128 stands for zero in the data rows.
Here are some numbered points:
105,152,138,231,201,90,143,124 0
66,131,159,195,232,54,160,134 1
89,156,149,192,223,52,150,167 2
68,174,164,174,223,9,169,116 3
106,105,135,122,163,102,125,187 4
70,197,173,190,202,8,164,66 5
86,124,152,94,176,46,134,240 6
47,184,170,186,246,4,185,130 7
69,202,168,157,200,0,167,105 8
118,170,120,130,122,71,128,107 9
75,138,147,134,169,55,155,111 10
40,144,176,202,240,24,176,89 11
75,127,167,129,191,36,143,193 12
92,120,141,186,179,101,148,101 13
102,146,131,62,112,50,134,151 14
69,163,166,205,219,33,172,77 15
99,202,145,129,121,38,147,55 16
63,106,169,142,200,53,159,171 17
104,144,142,142,154,71,142,138 18
109,147,146,183,171,70,137,139 19
102,83,151,138,177,80,125,218 20
91,80,143,142,181,83,138,181 21
85,143,161,155,188,44,150,162 22
62,138,160,112,170,23,158,117 23
94,141,151,185,179,58,148,99 24
112,142,141,175,161,85,141,123 25
74,136,160,187,208,52,155,122 26
94,118,153,88,135,50,135,190 27
109,107,143,103,133,84,121,196 28
95,189,150,167,157,40,149,67 29
115,106,138,173,164,94,125,176 30
119,130,115,78,83,92,119,113 31
77,112,163,182,199,56,151,123 32
94,92,150,180,194,81,132,183 33
83,199,155,189,179,46,170,34 34
96,156,143,126,112,52,154,44 35
118,164,139,118,106,60,126,120 36
107,130,139,155,126,85,136,77 37
134,70,128,69,84,105,110,211 38
68,130,161,136,204,39,147,176 39
105,182,158,255,245,132,164,90 40
97,174,149,182,191,66,153,113 41
84,155,164,208,219,53,157,86 42
120,164,123,156,132,98,133,83 43
83,129,160,191,227,65,168,172 44
92,142,156,203,204,87,162,124 45
104,156,150,168,177,66,138,127 46
122,208,124,147,149,69,141,107 47
106,71,143,123,175,95,125,220 48
109,113,147,166,193,89,137,176 49
120,148,127,169,142,113,131,118 50
99,112,147,94,143,73,134,153 51
New points follow, each followed by the numbers of its three nearest points above, nearest first.
158,180,117,73,61,152,117,114 ~ 31 36 9
92,132,141,82,151,74,143,152 ~ 51 27 14
151,139,109,110,67,161,110,88 ~ 31 43 50
182,42,88,13,23,226,78,203 ~ 38 31 28
174,113,115,192,117,205,114,102 ~ 50 43 37
135,132,128,157,146,143,129,138 ~ 50 25 30
132,76,125,122,140,176,113,170 ~ 4 28 30
173,81,89,0,0,178,83,178 ~ 38 31 28
131,86,127,61,86,133,113,173 ~ 38 31 28
123,129,114,157,172,154,131,145 ~ 50 30 25
176,142,103,176,113,196,107,140 ~ 50 43 30
140,124,127,154,132,156,127,145 ~ 50 30 4
161,104,109,100,65,198,113,88 ~ 31 50 43
163,134,98,77,64,190,107,129 ~ 31 38 50
166,139,117,194,130,161,118,148 ~ 50 30 25
93,162,153,216,212,69,163,75 ~ 42 15 41
119,175,125,14,63,107,128,74 ~ 31 14 36
141,156,104,56,54,147,122,63 ~ 31 9 36
96,106,143,79,146,119,134,149 ~ 51 4 28
149,157,114,80,80,125,113,130 ~ 31 36 9
165,132,110,98,73,179,114,127 ~ 31 50 38
135,143,136,125,133,131,128,140 ~ 50 18 9
143,169,117,64,52,112,123,68 ~ 31 36 9
139,146,113,87,79,121,119,108 ~ 31 36 9
87,180,159,180,202,52,161,101 ~ 41 42 24
119,110,132,65,82,109,121,110 ~ 31 14 51
125,98,120,80,87,110,118,142 ~ 31 38 51
93,192,137,141,162,56,163,64 ~ 29 16 47
157,69,112,85,82,202,103,164 ~ 38 31 28
148,218,116,177,129,135,144,28 ~ 43 47 50
105,97,143,109,135,97,136,150 ~ 51 4 28
149,130,121,152,121,156,113,128 ~ 50 43 25
138,114,110,11,42,161,111,99 ~ 31 38 14
156,134,107,97,69,170,111,89 ~ 31 43 50
175,82,96,31,41,200,85,189 ~ 38 31 28
123,99,140,119,138,138,130,149 ~ 4 51 28
162,124,116,198,145,189,107,125 ~ 50 30 43
133,133,119,95,94,127,115,128 ~ 31 36 9
148,136,121,183,143,171,123,119 ~ 50 43 25
186,75,94,43,40,211,82,209 ~ 38 31 28
71,190,157,87,154,5,161,101 ~ 23 16 8
135,156,121,78,84,107,124,124 ~ 31 36 9
158,134,110,62,49,172,115,84 ~ 31 36 9
84,97,149,128,180,91,144,153 ~ 21 4 49
186,151,90,59,17,198,102,67 ~ 31 43 9
142,153,124,161,150,161,138,115 ~ 50 43 25
136,111,120,100,95,135,122,117 ~ 31 50 36
156,153,112,60,78,157,117,133 ~ 31 36 14
112,93,140,117,154,111,132,161 ~ 4 51 28
179,93,109,47,43,201,88,176 ~ 38 31 28
147,134,126,185,145,148,123,112 ~ 50 43 25
133,167,111,31,43,116,127,74 ~ 31 36 14
138,166,136,171,142,112,130,125 ~ 50 25 43
149,133,124,90,83,138,116,122 ~ 31 36 9
134,74,116,59,90,137,105,211 ~ 38 28 4
174,118,105,198,146,216,114,135 ~ 50 30 43
128,191,132,195,153,121,147,35 ~ 43 34 37
139,130,121,149,128,159,119,110 ~ 50 43 37
134,82,115,94,96,172,119,102 ~ 31 50 37
105,177,135,164,160,98,148,83 ~ 43 50 47
161,83,116,107,105,193,110,189 ~ 38 4 28
132,108,122,87,96,162,132,98 ~ 31 37 50
161,127,121,161,103,157,109,143 ~ 50 43 30
124,201,134,159,134,111,152,50 ~ 43 47 37
146,143,119,83,78,119,121,123 ~ 31 36 9
158,61,107,115,97,208,100,151 ~ 38 4 31
178,143,95,63,45,185,104,133 ~ 31 38 36
153,135,118,134,130,177,125,123 ~ 50 43 25
143,150,128,76,72,97,108,135 ~ 31 36 14
143,63,104,38,71,175,103,183 ~ 38 31 28
145,118,120,71,69,142,108,132 ~ 31 38 36
134,129,114,99,98,161,126,81 ~ 31 43 37
151,184,119,143,105,166,135,35 ~ 43 50 37
140,114,118,140,132,157,126,141 ~ 50 4 30
155,113,119,83,70,135,107,128 ~ 31 38 36
148,58,110,40,86,190,105,190 ~ 38 28 31
82,138,151,135,184,92,160,108 ~ 10 18 13
127,124,133,89,115,118,134,123 ~ 31 51 36
184,37,93,90,87,241,84,237 ~ 38 48 4
167,153,109,96,57,179,109,84 ~ 31 43 9
141,119,118,113,77,129,114,100 ~ 31 37 43
151,129,115,94,91,166,113,149 ~ 31 38 50
179,56,97,54,63,215,84,230 ~ 38 28 4
148,117,123,125,142,183,122,184 ~ 4 30 28
169,137,104,78,56,181,103,117 ~ 31 38 9
132,134,131,142,132,148,129,115 ~ 50 43 37
144,66,115,101,100,170,109,197 ~ 38 28 4
144,112,125,171,140,159,120,142 ~ 50 30 25
138,118,124,200,135,138,120,110 ~ 50 25 13
103,114,146,136,159,90,140,142 ~ 18 51 25
159,90,102,72,90,195,109,177 ~ 38 31 28
149,143,117,36,28,138,113,82 ~ 31 36 14
150,120,116,161,117,174,119,115 ~ 50 43 37
141,90,115,87,81,175,125,114 ~ 31 38 50
153,143,117,95,85,158,118,110 ~ 31 43 50
127,147,116,94,106,153,127,98 ~ 31 43 9
